One vector is turned by the same rotation once a tick. Each row is the vector after some number of ticks, and that number follows the row.
The counts run from 0 to 1228.
[ 14.4 -25.5  -9.4  17.3 -15.1   1.9  30.0  31.2 -15.9  -2.0 -16.5  22.2
  -1.7 -21.4  36.6  -4.8  22.3  -4.1  10.7  -0.3  18.6   7.5  -8.9  10.1
  -2.6  19.4 -27.6 -33.1  14.6  15.2 -31.6  -5.6  -1.9  -5.8  26.5 -19.8
  39.1  21.3 -56.5 -18.9  32.1 -24.6  24.5  -5.0   3.4  19.1  -5.1  19.4
  18.1 -29.1  31.9   9.5]  473
[ -6.6  25.4 -28.8  25.4 -11.8  43.8   9.7  39.1  37.6  16.2  -2.7  10.5
  -8.2 -23.7   3.9 -19.5 -16.3   7.7   8.9  26.8  32.2 -10.1   0.3  -1.0
 -38.1 -17.6  13.2  -1.6  11.4   1.2  -2.9   2.2   0.2 -17.5  19.4  13.7
   8.8 -15.0 -25.1   4.0  50.2  -6.7  -7.8  -7.0 -44.9   9.7  25.1  11.1
  20.6 -24.9   1.0  39.8]  642
[ 16.1 -34.5 -16.1 -27.3  18.9  -0.9 -17.7  25.0   0.3 -11.9   0.0  10.9
   6.3 -12.0 -28.6  14.1   7.6  21.0  18.4   2.0  -2.2 -19.5  -2.0  11.3
   6.3   4.7 -42.6  51.1 -10.0  -6.7 -22.2 -18.5 -63.4 -26.5  12.0   0.0
 -30.4  37.4   3.1 -16.5  34.9 -27.3  14.5 -33.4 -11.1 -42.0   9.4  -6.6
  14.1   6.7 -19.2  13.5]  1156
[ 27.7  -2.2  -3.1  -2.8 -16.0  -3.1  -0.8   7.0  28.1  11.6  -4.3  -9.4
  14.7 -27.1 -14.6  -3.0  -9.9  13.5  -6.3   1.5  56.1 -32.4 -30.1 -14.7
 -13.4 -32.9  10.0 -10.4   3.9 -44.8  -6.6  13.7   2.3  32.4  21.6  -0.9
  39.4   9.2 -19.8  -9.4  32.5  27.2  16.9  24.8 -28.3  26.4  31.7  20.2
  36.5  -9.2   0.0  26.1]  539
[ -7.8   6.0  -3.4   1.4   2.2  11.3   5.2  32.2  -8.5  21.4  -6.8 -15.4
  -4.5  24.5   2.4 -43.7  -7.6 -16.5   2.1   5.2  25.8  16.5   5.2 -17.8
 -38.7  -2.1  -2.2 -50.4  -7.7  30.8 -14.2  -5.8  19.9 -10.6  11.5 -17.3
  10.2 -33.3 -48.0  -2.2  -5.8 -42.4 -12.1  15.2  15.1  16.6  22.5  -5.6
 -26.4 -55.2 -13.9   6.9]  1099
[ -0.4   2.3 -34.5 -19.6  17.1   2.9  28.8 -13.9   6.0  -5.4  35.4   0.4
   4.8  -6.6  -3.5  -3.0 -35.1   1.4  -7.5  32.5 -17.5   8.5   0.4  -7.1
 -37.8 -15.1 -27.0  14.6 -27.8  -2.4  39.0  11.5   0.1 -42.4 -15.8  13.1
 -15.6 -23.4  -5.9  17.7  -3.0 -33.4   5.3   6.5  -6.4 -42.1   2.5 -30.6
 -32.7  -7.7  -6.7 -32.6]  52
[-16.4  -0.3 -25.3  -8.1  14.3  35.2 -12.4  32.9  44.3  -8.8  11.5 -19.9
 -34.2 -23.8  -6.9 -55.8 -16.8  16.2  16.8   8.0   9.1  12.9   5.7  20.6
 -35.5  -4.3 -32.8   8.6  11.6 -13.4   2.4 -13.6  -5.2  -0.3  -6.8  17.7
 -20.3 -27.8   2.4  16.2   0.4 -51.1 -22.9  32.1 -24.8 -40.4   2.5 -16.4
 -17.9  17.8  -5.4   0.9]  291
[ -8.3  -5.4   9.0   7.7   8.6  24.5  -8.2  23.7 -11.5  27.3   4.0 -14.5
  41.8  30.3 -17.7 -20.0  -2.7 -17.2  -7.6 -15.4 -22.0  -2.7   2.3  12.9
 -11.6   1.3  19.7 -43.9  30.5  -0.7   8.0   7.6 -56.9 -16.4   3.2  24.6
  15.4 -27.5  -0.2  15.5  -1.0 -13.1  57.9   9.0  12.4   5.0   9.8 -26.8
  -2.9 -34.9  12.0  30.4]  1119
[ 28.2  41.4  -7.2 -41.4  14.8   9.5  14.1   7.1 -31.4 -15.4  13.0  -9.4
 -21.3  49.0  18.6 -19.2  23.1  -8.1 -37.5  -2.3   3.6   8.3 -22.4   4.3
 -13.0 -15.2  34.0  34.9   1.6  11.4  37.5 -11.2   4.6  10.4   4.7  -9.1
  14.3  -0.6  -5.8  15.0  -3.3  17.5  30.5  23.7 -11.2  22.6  21.5  -8.6
 -28.9  -3.8  14.9  17.1]  514
[ -8.0  24.2 -26.2   1.0 -15.1  30.7  40.7  33.1   7.6   8.2   1.4  31.3
 -29.3 -35.1  16.9 -26.2 -16.5 -15.1   6.5  30.6  17.7 -13.2   7.8 -10.7
  -5.3 -31.2  -9.9  13.7   2.3  21.2  -5.0 -21.2 -14.5 -25.7  33.9  24.4
  14.8  -0.6  -3.9  31.1  30.4 -11.0  15.7  22.6 -40.7   1.6  -6.2  23.2
  18.6 -15.8  27.4  -3.3]  383
[  5.1  -8.6 -15.6 -21.3  15.4   3.4 -15.3  15.2 -15.9 -46.3  -4.7  -8.3
 -19.0  17.5 -35.3 -37.3  29.0  39.8  12.2   6.3   3.9   9.3  26.7  10.4
  -6.5  -9.6 -24.6  25.0 -15.2  17.0 -21.2 -13.9 -18.3  -3.5  23.6 -16.5
   4.7  27.9 -28.3 -19.9  41.1 -55.3   6.7  12.5   0.5 -36.6  -1.9  -9.5
 -15.5   5.7  -0.4   7.7]  727
[ 33.4  54.0  -7.2  -9.8 -14.9  11.2  30.9   5.8  -7.4  15.5  28.6   6.1
  15.7   8.3  36.8  11.3 -13.2 -20.0 -28.2  11.8   6.1  -3.6 -21.7 -24.2
 -30.8 -24.2  15.8 -19.1   1.0   0.3   1.1   0.6  14.6  11.8   2.6  15.6
  33.4  -2.7 -16.6   9.8   8.4   9.2  30.4  15.0  10.7  47.8  30.1 -19.2
  -5.6 -39.3   5.4   5.6]  1207
[  5.6 -20.4  -6.9 -13.3  37.3   0.0  16.0  22.3 -13.8   1.1  -8.2  -5.3
  40.0 -19.9 -10.8 -11.9   7.3  13.2  19.2  25.2 -39.6   0.5  11.4  16.8
 -33.6  12.8 -20.4 -19.9  -9.3  14.6 -16.8  -2.1 -42.9 -54.4   5.1 -23.1
  17.6   0.6 -19.6  -9.4  12.9 -46.7  35.2  37.4  12.1   5.3   8.5   1.2
  21.2  -4.3  23.8   6.8]  924
[-20.9 -16.0   2.5 -35.1   3.0  15.9  17.0   5.7   6.5   7.2  20.8   1.2
  22.1 -36.5 -14.7 -22.6  22.8  10.0  39.7  26.6  -2.8 -32.9  19.3  10.4
   6.7 -19.2   2.2   2.4  21.3 -12.3 -17.5  -1.7 -21.2 -13.4  29.2  18.1
  25.8   9.0 -23.5  -7.1  41.2 -29.6  11.7  29.6   0.7 -25.5  25.1 -10.3
  33.8  -0.1  20.1  28.2]  555
[ -5.9  -3.7 -36.0  -1.5   2.0  19.5  33.6  -4.0   5.4 -16.0  23.7  -1.9
  11.4  -5.3 -16.3  -2.0 -48.8   8.7  -4.1  10.9 -20.8  -4.7 -14.4 -14.8
 -35.7 -27.0 -23.5  -6.5 -16.9  -1.8  35.2  22.9  -0.8 -30.7 -15.6  16.2
   8.7 -21.3  -3.6  40.3  -8.9 -17.9  18.7  -9.7   2.0 -50.3  -1.0 -28.8
 -16.9  -9.6   3.7 -30.6]  51
[ 28.4 -22.7   7.8  -7.6  38.8   9.6 -31.3  47.3  38.2 -21.9 -16.8   7.8
 -20.2  -2.0  32.1 -44.1 -12.1  18.5 -12.5  -0.8  25.4   6.2 -18.4   0.1
 -37.5 -19.7   2.1   3.1  12.2 -14.7 -18.0 -17.0 -23.7   9.4 -16.2  10.4
   9.2 -25.6 -20.4 -20.8  19.0  -9.8  10.4   8.2 -12.9  21.2   9.5  24.6
  -4.7 -10.5 -17.3  26.4]  626
[ -3.1  10.7  11.8 -25.7 -19.5  -2.1  44.6 -12.9 -20.5   9.5  22.1 -29.7
   7.6  -3.2 -33.6  -1.4   0.2 -25.9 -13.6   6.4 -30.8   2.3  -0.5 -10.3
  -0.3  11.1  -5.1 -26.6  -6.9 -12.1   6.6 -23.5 -40.5  -1.9  35.6  -0.3
 -10.8  28.9  34.0   5.7 -15.4 -34.5  29.2  53.0  -7.3  40.5  -6.6 -32.9
  19.0 -10.6  14.7   8.0]  1029
[-56.9   6.1 -19.3 -13.4  -3.7  31.8  15.5 -10.7  11.0 -20.1   7.1   5.6
 -21.2 -27.4 -48.1 -34.3  -5.4   8.6  24.0  11.3 -20.1   5.0  28.9   8.5
 -25.6 -45.3  -2.2  -5.7  -6.2  -9.0  -4.5   6.8 -16.9  -6.7  29.4   2.2
  10.6  28.4   1.0   4.4  23.3  -0.9 -15.3   2.4 -13.3 -49.7 -17.0 -33.7
  -2.4 -29.8  -0.7 -12.8]  1091
[ 63.9  -8.3 -25.3  -5.8   1.2 -26.7   4.7  21.7 -14.0  -3.1  -2.8 -16.6
   9.0  34.3   3.1  21.2 -25.2   5.8 -43.2  -7.9  24.1   4.5 -53.1 -26.0
 -26.4   2.5 -22.2  -2.9 -43.2  -2.4  21.1  -6.3  -8.9  -3.0 -15.8 -11.0
  -0.3 -12.7  -7.3  -7.8   1.4  -4.6  38.7   5.4 -14.6  32.3   9.4  20.3
 -16.3  -4.6 -10.6   8.5]  605
[  1.8  -2.1   8.8   7.0   2.3  -2.8  -1.9  12.7 -51.3  31.1  -4.8 -20.9
  10.1  34.8 -29.1 -10.6  22.7 -16.7   1.2  -4.7   4.3   9.8  11.8   1.9
 -17.3  18.0  -6.5 -33.4 -15.6  32.4 -15.1   8.5  -4.1  -2.7  23.9 -33.4
   7.9   4.5 -43.0 -22.4  -2.4 -28.2  27.5  11.1  25.5   1.2  29.3 -22.9
 -22.2 -42.9  -9.3  -3.3]  667
[  4.1 -16.5 -26.8  -4.5 -22.4   9.4  -6.6  15.4 -20.1   1.7 -10.1  -9.5
  -5.1  -3.2 -48.7 -11.0  13.9  14.4  28.3  -0.3   9.8 -10.9   8.1  -4.4
 -11.5  10.5 -38.8   8.9 -13.6  17.5  -7.9 -10.1 -41.3 -17.5  37.2 -41.8
 -27.8  23.5 -28.7 -16.5  31.0 -54.5 -25.7 -30.0   0.2 -27.6   6.4   2.6
  13.2 -13.7  -6.0  19.4]  467
[-25.8 -12.7 -15.2   3.6  -5.1  34.4   6.5  -1.8 -18.4  12.2  30.9 -13.3
 -13.2 -20.8 -11.5   8.0  12.2  -5.7  18.1   6.5 -16.7  17.0 -12.6  27.6
 -31.0  35.8  -2.7   7.1   4.2  27.5  -2.4  25.1   4.0 -12.2  16.8 -43.6
   7.0  34.4 -58.6 -10.9  20.7 -16.1 -48.7   0.4   1.2 -23.6  35.7 -27.1
  -9.4  -3.0 -18.7  22.2]  1004
[ -7.7  22.5 -12.8  10.8 -15.7  39.2   7.2  30.9  -4.4  46.9  -3.5   6.2
 -22.4 -15.0  11.8 -14.4  -1.6 -19.5   7.5  33.2  34.3 -18.2   8.4   1.6
 -33.6  34.1  -1.4  12.0   1.3  33.6  -0.8  -3.3   7.3 -31.1  22.7 -21.7
 -14.6  -2.7 -19.6  -4.5  19.0 -22.7 -29.5   7.2 -21.8   4.6  45.2  -0.3
   2.4 -32.5  -2.1   5.0]  210
[ 10.1 -33.4  19.6 -15.9  27.3  -8.9 -16.7  -7.8  10.9  35.2  -1.1  -5.2
  53.0  -5.9 -32.3   8.4 -19.8  -7.7  -4.7  11.0 -19.0 -14.0 -10.0 -14.3
 -35.7 -13.0 -10.5 -19.7 -22.0 -42.6   8.7  35.0 -34.0 -14.3 -17.1 -11.8
  -9.5 -13.6 -15.9  -8.3 -37.5   4.6  30.1 -13.1  25.3  -6.7  19.5 -25.1
 -24.1 -35.9 -25.2 -13.6]  327
[ -2.9 -23.1   0.3 -41.9  46.0 -13.5  18.5 -14.5   3.4 -41.0  33.0  -1.9
  10.6  13.1   1.9  13.8 -16.9   3.4 -15.8  -6.1 -53.1  26.4 -35.5  17.7
 -31.1 -18.8  -8.8  11.6 -17.6 -15.5   1.1  -4.3 -34.9 -15.1 -28.0  10.0
  24.2  16.5   8.1  -5.0  -2.6  14.0  20.1   9.1  -2.6  12.0  -0.8 -27.8
 -12.7   7.8 -13.2  15.9]  159
[ 27.8 -13.2  -4.3 -20.0  -0.2 -36.5  20.7  -8.2 -36.8  17.5  15.8 -25.2
  40.0  25.1  -6.1   3.8   1.2 -13.6 -16.1   3.7   1.4   7.9 -12.0 -20.0
  -0.2  21.6 -15.5 -42.0 -26.3   7.4   6.7  14.7  -2.0 -16.5  12.8 -29.5
  16.2  -5.1 -29.5 -17.6 -12.0 -45.5  48.8  30.8  17.1  33.9  10.7 -10.9
  -4.8 -20.3  17.6   6.1]  236
[ -5.4 -20.6 -12.2  -7.0 -12.9   1.9   1.6  14.4 -17.2   6.1  -3.9  -8.4
 -19.2 -11.0 -57.7   1.2  -1.7   6.4  20.0  15.4  15.8  -8.0  13.0  -7.9
   1.3  17.8 -35.7  11.2 -13.2  23.7 -18.9 -19.1 -36.3 -22.8  35.9 -30.2
 -28.1  38.7 -11.1 -13.0  29.7 -34.7 -16.6 -10.2 -15.0 -26.1   1.7  -9.1
  10.4 -13.8 -19.3  11.6]  466
[ 53.2 -13.6 -12.8  -7.0   1.7 -34.2  -2.7  10.7 -23.1   3.4  -0.2   0.2
  -0.7  32.6  24.7  17.3 -24.7 -15.3 -44.9  -3.7  34.1  12.8 -44.6 -13.9
  -7.8   6.8 -41.5  13.7 -29.3  -1.0  12.7   0.6   1.8  10.2 -15.3  -6.5
 -11.6  -2.4 -12.4 -10.6   2.1   0.2  50.3   1.4  -7.9  22.7  11.2   1.6
 -41.5 -13.0 -17.4  -9.7]  606
[  6.3  14.3 -16.4   4.0   9.6  -0.7   5.8  30.0   5.7  11.8   2.3   8.4
   8.7   9.3   4.1 -24.1  -8.4   0.9   3.8  12.4  11.8   0.9   9.7 -12.0
 -40.2 -18.3  -0.1 -39.0 -17.1  25.3 -23.5   6.0   5.4 -26.9  19.7  -6.2
  10.7 -21.9 -50.6 -18.2  25.7 -28.1  -4.8  -0.4  15.4   9.0  28.0  -9.6
 -20.1 -60.3 -20.9  14.3]  1098
[ 11.9   7.8   9.4 -31.4 -22.4   8.0  -1.8  11.7  20.2 -15.1  20.7 -17.8
 -19.6  22.8   1.8 -36.6  15.6  14.7   3.9  -3.8  32.1  -6.6 -12.7 -11.3
  -3.4  -7.1  19.8 -15.2  28.2  -8.0 -15.5 -14.8  -7.3  42.5  23.2  13.5
  22.4   1.5 -14.0 -15.5  28.1 -25.6  -8.2   3.0   8.1  34.8  30.6  -6.5
   8.7 -23.2  -1.7  79.6]  534
[-17.0 -40.0  -6.9  17.1 -10.3  21.7  10.2  14.6 -15.9   0.1   2.1   5.0
 -22.4 -12.0  11.9  10.6 -12.2 -26.5   6.3  -5.3 -30.4  55.5 -18.9  13.5
 -33.1  36.2 -29.2 -32.4   0.9   7.7 -19.0  -3.7 -24.2  -5.4  -9.9 -31.4
   9.6  23.0 -38.7   5.4 -32.4 -20.9 -20.9  -3.2  -2.8  11.8 -22.6  -1.2
 -12.8 -18.8  -7.8  -9.6]  136
[-12.4 -29.8   9.0  -9.7  17.2  -5.7 -19.2   4.2  22.9  -4.9  13.5 -16.6
 -15.7  34.8 -42.3  -2.3 -37.5 -15.1 -14.7 -12.2  10.9   5.1 -25.9  -1.4
  -5.6 -24.3 -17.9  15.8  -7.3 -26.1   5.4  -4.3 -32.6   9.5  -1.0  31.3
 -22.6  11.4  28.4   6.8  10.1  27.9  14.1  15.6 -23.4 -32.8  14.9 -24.2
 -33.0  -5.6 -53.2  -8.7]  525
[  6.5 -11.4   3.5   6.7 -34.3  14.5  -0.7 -12.6   0.0  12.8   1.8 -29.4
  15.8  15.0 -36.9   5.3 -14.5  -0.1 -23.3 -15.5   2.2  -8.9 -18.2 -12.1
  -8.2  24.5  -5.0 -10.3  27.1 -40.4  13.9  11.1 -52.8  16.3  23.1  -2.4
 -28.8  11.4  24.6   8.0   2.4 -25.1  18.4 -36.2 -14.5   4.9  -3.7 -20.7
  14.5 -27.4  -4.5  59.7]  1135
[ 18.4   8.9  -6.5 -32.5   5.0 -27.9   1.8 -27.8   8.7  -9.5   9.7 -12.6
  22.1   3.0 -29.6  -0.1 -26.6   6.0 -23.1 -10.6 -10.6  -3.3 -22.1 -27.7
 -48.7 -45.3  10.9 -19.8 -40.3 -49.7  13.2  23.7  -2.0  18.4 -13.2 -16.2
  14.6  -4.7 -20.0  -1.3 -19.5  15.9  11.4   7.7  23.4  18.8   7.5 -17.9
 -14.8 -37.4 -17.2  -8.9]  67
[-18.9  -8.1  -6.9  27.3  -9.0  14.1  20.5  17.6   4.7  12.0   9.3 -23.8
   3.2   4.1  11.2  -9.0 -17.7 -25.2   1.4 -26.6  -0.9  26.0 -26.9   1.9
 -28.3  -0.5   0.8 -65.6   8.4  10.2 -15.9  22.0  15.1   7.4  -7.8 -15.9
  56.9  -9.9 -52.6   9.8  -1.8   8.9  11.7  27.3   5.3  17.8  12.6  -5.1
  -2.6 -29.2  12.6   4.9]  1103
[ 16.1  -5.9 -15.6   0.0 -25.1   3.7  15.9  17.0   8.8 -32.5   6.7  -4.4
 -41.1  31.8  16.4 -34.3  -9.0  15.0 -19.0  -5.3  35.5   6.0 -19.5  -7.7
   2.2   3.0  -0.7   7.1  26.5  15.9   8.8 -21.7  -4.9   9.6  16.9   4.9
  15.7  -6.7 -22.4   2.3  33.8 -44.2  -0.7   2.1 -28.9  13.8  -5.0  20.2
   0.2 -10.6   1.7  67.8]  274
[ -3.4 -29.7 -27.5   2.1  -4.4  19.5  44.4  -0.4  -8.6  -5.3   5.4   9.4
  11.3 -50.3 -16.0  12.8 -18.2  -6.6  24.6  -8.2  -9.7 -13.8 -34.6 -16.4
 -15.0  -0.4 -18.8  -9.1 -25.3 -11.4   8.0  17.8  -4.6 -11.1 -10.4 -27.0
  52.1  14.6 -29.1  28.7  -3.4   7.0  25.9   5.8  -3.1 -15.9 -13.7  20.0
  24.0   3.8  32.5 -29.3]  479
[ -7.6  13.6 -12.4 -14.6  32.9   9.8  21.5  22.0   2.0  -6.4  36.0   9.9
   0.3  32.2  26.9 -16.6  -7.8 -12.7  -8.3  17.0 -33.8  24.8  -2.0  -1.7
 -25.1 -12.3  -4.8  -5.5   1.8  40.0  -5.2 -22.5 -23.2 -25.4  -2.7  39.3
   7.3 -20.0   4.8  14.3  12.3 -39.8  19.6  14.6  10.5  -5.7  16.5 -37.3
 -36.6 -23.9   1.4  18.0]  57
[-21.7  -0.7 -29.1 -12.4  14.5  21.7  22.2  -2.7 -14.6  -1.5  14.0   3.0
 -22.1   9.9  -1.9  -4.6 -19.4  -7.3 -21.9  28.2 -24.9  13.7   3.0  13.2
 -37.3  -7.0 -18.7  33.5 -15.0  24.1  31.1  -2.6   2.1 -38.5 -16.3   8.9
 -25.0  -6.5  -1.9  25.2  -6.3 -14.8   0.9   7.1 -16.0 -39.7  19.6 -31.8
 -45.0 -13.4 -20.0 -28.2]  53
